The rows below fall into families. The same turns and mirrors carry the whole set onto itself and the rows of a family onto each other. For each named row, which other rows are in its family? Write them in the order they are listed.
These 36 rows form 6 families of 6 rows each.
zifib: [-1.49 -1.21 -0.55 -1.40 -1.01  1.46 -3.64 -0.42  0.68]
zosiz: [ 1.23 -1.31  0.47 -2.07  0.68  1.26 -0.66 -1.11  0.38]
zelut: [-2.38  1.61 -0.14 -1.23 -0.04 -0.37 -1.00  1.13  0.19]
zosel: [-0.84 -1.10 -0.95 -1.44 -1.03  1.10 -3.63 -0.48  0.06]
Danon: [ 1.08 -0.29  1.07 -1.01 -0.86 -0.66 -0.87  0.72  0.99]
duku: [-2.63  0.63 -1.10 -0.91  0.37 -0.49 -0.47  0.32  0.21]
Nom: [-1.84  1.78  0.81 -1.30  0.27  0.83  0.59  0.38  0.29]
ros: [ 1.09 -1.50  1.40 -2.21 -0.57  1.28 -0.52 -0.68  0.81]
fevug: [-1.15  0.10 -0.30 -0.11 -1.01  2.60 -2.00 -0.94 -1.40]
pezub: [ 0.87 -1.84  1.12 -1.58  0.23  0.95 -0.21 -1.04 -0.18]
Tid: [ 0.92 -1.67  1.39 -2.15 -0.56  1.31 -0.52 -0.81 -0.34]
Kezet: [-2.53  1.59 -0.26 -0.76 -0.25  0.03 -0.61  1.03  0.55]
kuni: [ 0.53 -1.38  1.43 -2.12 -0.49 -0.42 -1.27  0.69  1.36]
tunet: [-1.47 -0.36 -0.55 -1.00 -0.71  2.74 -2.28 -1.24 -1.18]
Rab: [ 0.61 -1.28  1.30 -1.99 -0.59 -0.42 -0.69  0.17  1.59]
Pemig: [-1.40 -0.38 -0.62 -0.50 -0.27  2.68 -2.26 -1.40 -1.06]
satiz: [-2.39  0.77  1.35 -1.67 -0.28  0.97  0.82  0.27 -0.26]
Lub: [-1.28 -1.08 -1.14 -0.86 -0.76  1.19 -3.47 -0.77  0.09]
Firon: [-1.85 -0.45 -0.47 -0.27 -0.33  2.81 -1.80 -0.78 -1.27]
Lut: [-1.47 -1.53 -0.50 -1.02 -2.04  1.31 -2.81 -0.56  0.56]
Puzip: [-2.72  1.18 -0.41 -1.23  0.28  0.00 -1.37  1.41  0.28]
lifot: [-2.44  1.27 -0.69 -1.52  0.81 -0.40 -1.25  0.63  0.42]
ligu: [ 1.00 -0.40  1.28 -1.99 -0.39 -0.32 -1.54  1.02  1.18]
gefe: [-1.96  1.63  1.07 -1.55  0.13  0.91  0.53  0.40 -0.45]
Mivo: [-1.91  1.29  1.58 -1.38  0.23  0.60  0.65 -0.03 -0.38]
kemo: [ 1.04 -1.35  1.95 -1.94 -0.01  1.09 -0.64 -0.73  0.21]
Tiz: [ 0.78 -1.31  1.15 -2.25 -0.47 -0.76 -1.28  0.54  0.97]
pim: [-2.44  0.93  1.31 -2.33  0.11  1.26  0.58  0.05  0.80]
sir: [ 0.36 -0.76  1.55 -1.96 -0.10 -0.80 -1.43  0.46  1.51]
lir: [-1.53 -0.36 -1.13 -0.64 -0.38  2.79 -2.09 -1.14 -0.45]
Zagi: [-2.80  1.39  0.17 -1.17 -0.03 -0.55 -1.01  0.80  0.37]
nime: [ 0.76 -1.81  1.72 -2.10 -0.25  1.31 -0.40 -0.57  0.26]
bagum: [-2.17  1.27  0.93 -1.56  0.64  1.02  0.50  0.57 -0.45]
tir: [-0.87 -1.08 -1.49 -0.73 -1.03  1.48 -3.01 -0.86  0.12]
refo: [-1.24 -1.13 -0.98 -0.58 -0.92  1.31 -3.52 -0.19 -0.03]
nud: [-1.07  0.69 -0.40 -0.41 -0.77  3.15 -2.22 -0.46 -0.50]

Which other rows belong to the same family as Zagi? tunet, kemo, Tiz, bagum, refo
Which other rows belong to the same family as ligu? zifib, fevug, pezub, satiz, lifot
Which other rows belong to the same family as Mivo? zosel, Tid, Firon, Puzip, sir
Which other rows belong to the same family as tir? Nom, ros, Kezet, Rab, lir
Which other rows belong to the same family as zelut? kuni, Pemig, Lub, gefe, nime

